A single turn carries every row of the set below to another of its rows. Some are shown first; where does it send the rows asked next?
sabof: [ 108,   83, -102,   40,  350,  105,  -45,  153,  131,  113,   52,   95,
  -74, -368,   85,  216,  -79,  -48]
Tomi: [  81,  -62,  -67,   32,  308,  -16,   15,  -48, -109,  246, -139,   -6,
  153,    8, -111,   79, -408, -147]
Rasu: [ 199, -112,  -21,  340,  149,   86, -321, -272,  198,   55, -114,  -78,
   47,   43, -273,  132, -185,  -65]
geme: [  14,   82, -230,   38,  252,  157,   50,  190,  -94,  168,   42,   86,
 -239,   26,  -47,  133,  -64,  106]
gezuz: [ 115,  117, -121,   14,  390,  145,  -52,  153,   98,   86,   32,  101,
  -97, -366,   99,  194,  -80,  -78]
gef: [ 131,  -70,  -30,  281,  235,   70, -182, -295,  129,   -4, -188,   17,
  189,   37, -125,  209, -323, -189]
Nek: [ 194,   37, -203,  247,  133,   59, -198, -120,  -85, -112, -155,  -88,
   61,  250,   61,  109,   24,   29]
foleg: [ 259,  -31,  -67,  363,  174,   18, -276,   12,   98, -164,  -63, -118,
  110,   99,    9,  187,  131, -196]
Ligug: [  47, -105, -146,  367,  202,   89, -220, -117,   30,   71,  -93,  -46,
  192,  176, -305,  162, -261, -143]
gumi: [ 228,   84, -223,  215,  261,   62, -365,  -64,   15,  -99, -101, -106,
  231,  -65,   81,   86,  -37,  -48]
zupe: [ 181, -200,   56,  209,  123,  -49, -100,   75,   22,  257,  -31, -102,
  -89,  155, -365,   61, -113,  -92]
zevov: [ 307, -131,  170,  114,  240,  -59, -185, -116,  225,  177, -111,  -50,
    8, -264, -139,   84, -227, -198]
fura: [ 182,  -28,   36,  165,  209,  104,   -8,  182,  191,   65,   71,   61,
 -355, -109,  -64,  196,  146,  -68]
gudi: [ 181,  -32,   29,  184,  188,   66,   19,  178,  180,   91,   85,   60,
 -342, -100,  -69,  239,  154,  -42]
lumi: [  19,   68, -218,   33,  231,  141,   71,  153,  -81,  194,   22,   74,
 -215,    0,  -25,  157,  -52,  135]

gef goes to Ligug
geme goes to fura
lumi goes to gudi
Now these:
Tomi goes to zupe
gumi goes to Nek

